Each row is where one point has got to under a steady rotation. How many ticks took it there?
The counts run from 0 to 772.
[135 124 110 158 137 107 117  82  99 135 106 142 163 138 100 152 136 118
 118 162  89 154  83 162 120 116 132 133 122 178 135 164 108 112 183 112
  98  91 137 103 162 182 117] | 354
[166 159 142 153 118 131 133  81 110 152 163 145 169 123 161 136 158 102
 128 132 119 205 113 138  92  96  66 123 140 157 126 137  96 104 150 113
 130 111 132 150 108 131 120] | 272
[127 136 124 135 112 106 126  77 138 152 140 143 154 197 106 135 136 133
 153 164  92 193 112 158 142 117  95 117  84 143  85 163 127 117 142 108
 123 126 145 146 132 152  92] | 417
[123 125 124 109 137 109 137  96  70 163 122 154 148 142 124 153 129 110
 112  91 105 194  82 158 101 112 112 127 125 124 110 103  72  81 182 127
 118  97 126 112 114 137 115] | 531
[133 123 149 134 100 132 123  58 131 152 142 124 159 181 107 120 147 141
 150 154 103 213 110 158 142  96  90 107  98 142 127 129 117 152 137  87
 149 123 126 118 147 141 101] | 53
[108 110 134 110 103 147 148 122 114 183 113 116 153 162 132 149 155 142
 118  86 128 195 107 154 122 127  88 167 149 126 134  81 100 110 166  82
 113 120 113 101 145  94 107] | 342
[113 138 131 137 122 121 137  95 113 144 155 124 123 150 134 111 149  91
 140 167  97 209 116 153 136 127  58 139 116 152  85 144 102  95 114 111
 124 133 140 164 108 118 103] | 371
[107  98 120 121  76 166 131  83 118 139 110 112 154 158 113 150 154 162
 116  91 129 163 113 130 106  99 126 119 135 146 131 126 108 123 192  81
 164 100 109  88 146 160 113] | 617
[125 118 131 142 129 116 128  75 113 128 143 127 140 127  98 113 143 112
 112  86 119 213 112 134 104 103 108 101 121 138  99 124  87  91 170 105
 163  90 163 114  97 141 133] | 659
[118 104 127 121 120 152 137  57 126 146 157  90 156 170 152 143 154 142
  91 152 146 143  88  83 105 124 102 151  97 146 101 127 124 153 177 140
 142 111 114 132 139 143  82] | 321
[ 84 108 104 123  88 137 134 100 136 138 112 105 166 173 117 158 164 185
 116  86 133 144  99 131 106 150 120 154 151 143 101 137 119  97 189  81
 141 100 126 116 139 140  94] | 18
[124 122 140 144 132 123 144  86 122 176 155 103 143 155 168 117 151  98
 125 168 122 200  99 125 129 116  52 171 112 150 116 116 108 123 123 110
 100 140 125 136 140 106  96] | 45
[102  97 127 102 114 159 135 121 107 143 130  95 129 171 115 117 162 105
  92 130 119 211 121 160 168 119  91 109 104 145 118  96 100 124 155  98
 149 124 120 139 115 102  93] | 562
[120 111 107 141 144 134 127 101 144 120 152  94 170 165 133 159 176 130
  73 161 137 135  81 130 130 140 121 149 119 176 127 143 115 140 203 125
 108  93 127 139 136 149  87] | 687
[ 73  99 127 117 116 134 130  80 123 153 123  93 136 175 118 112 140 153
 118 129 117 223  99 110 146 111  97 147  91 110  93 112 122 126 135  82
 126 122 141 129 131 119  87] | 152
[ 77  89 115 103 130 129 133 101 111 164 100 111 141 189 107 138 136 158
  92 109 112 185  90 130 137 132 126 135  94 116  93 107 114 111 180  99
 116 108 137 113 134 120  91] | 752
[128 118 115 143 152 148 122 104  88 113 149 100 147 103 154 135 166  72
  85 185 119 176  85 131 133 119  94 145 136 176 133 136 105 133 146 118
 110  94 121 151 137 144 112] | 498
[ 83 103 109 122  94 137 135  74 132 158 141  96 126 199 142 133 158 141
 112 151 115 139 103 110 126 143  81 168  92 141  72 151 122 122 148 111
 136 137 124 141 146 131  75] | 647
[108  97 124 118  83 135 136  75 115 145 128 109 129 185  77 134 149 122
 126 127 106 144 112 176 144 129 111  96 111 148 116 124  96 129 191 112
 174 123 128  87 156 148 105] | 290
[126 119 113 119 101 167 138 117  84 181 118 121 140 166 161 162 161  99
 113 172 110 159 102 164 138 124  89 162 132 159 132 130 101 140 147 107
 102 136  91 129 173 120  81] | 176
[ 99 100 143 115 117 115 132  62 103 138 134 114 127 191  95 111 120 126
 141 150  95 203  94 146 142 110 106 113  82 130  91 133 111 134 141 113
 155 132 134 125 137 150  99] | 653
[ 95 128 117 123 136 115 139 127 130 133 125 113 157 158 112 124 166 121
 141 154 101 205  91 187 156 156  83 145 152 164 104 143 100  93 135  75
 111 121 145 147 121 118 108] | 241
[135 151 115 110  96 145 145  93 108 174 148 154 167 182 163 178 149 140
 134 118 116 147 110 147  91 129  85 145 133 139 102 141 100 113 169 126
 126 132 101 160 129 131  82] | 639
[132 145 117 127 117 113 128 105  78 162 114 171 158 139 121 151 134 109
 152 120  79 194  96 186 113 117 100 139 141 141 124 137  91  82 149 103
 105 111 125 123 146 146 124] | 75
[ 73  89 110 117 108 141 134  96 100 133 110  97 138 138 145 131 155 158
 118 112 125 157  67 100  98 152 102 193 153 142  95 122 105 104 151  87
 123 103 115 113 150 141 104] | 709
[116 112 118 102 130 148 149  95  84 152 156 110 124 173 159 148 162 100
  86 155 124 139  80 123 118 146  74 154 108 138  92 115  98 138 168 148
 127 129 103 160 120 121  75] | 366
[103 116 114 103  98 156 155 130 120 155 151  96 131 180 142 144 177 111
  98 134 126 141 115 162 134 164  69 142 134 149  92 116  98 113 169 119
 143 132 118 142 115  92  79] | 237
[107 117 129 112  96 145 134  70 101 108 146 111 136 152 122 131 169 131
 165 157 114 156  85 152  98 151  80 146 154 154  92 151 104 135 125  89
 172 119 112 148 138 171 107] | 375
[114 133 119 145 142 114 130 107 116 119 157 121 127 132 141 107 161  84
 123 179 110 196 102 147 131 140  60 149 126 169  82 153 108  92 124 109
 125 119 148 168 109 119 107] | 370
[122 133 127 136 108 138 134 124 130 124 123 112 168 118 122 137 178 134
 128  88 133 198 104 156 106 132  91 138 178 161 136 122  91  85 169  80
 136  93 140 112 118 122 131] | 339
[130 144 123 143 126 138 127 124 127 126 148 119 147 148 121 116 172  88
 128 169 104 209 124 188 160 132  70 122 135 176 116 139 103 105 132  92
 130 117 143 150 117 109 102] | 6
[155 122 124 106 102 168 139  97 110 135 157 112 167 168 138 173 178 117
  93 130 134 147 106 159 113 125 102 101 128 163 130 127 105 146 202 134
 167 110  99 136 113 147  94] | 230
[136 111 125 135 101 130 131  84  99 190 116 142 157 163 119 159 125 133
 106 109 107 163 105 147 112  89 124 120 106 138 140 113 102 123 203 116
 115 105 124  77 167 144 118] | 122
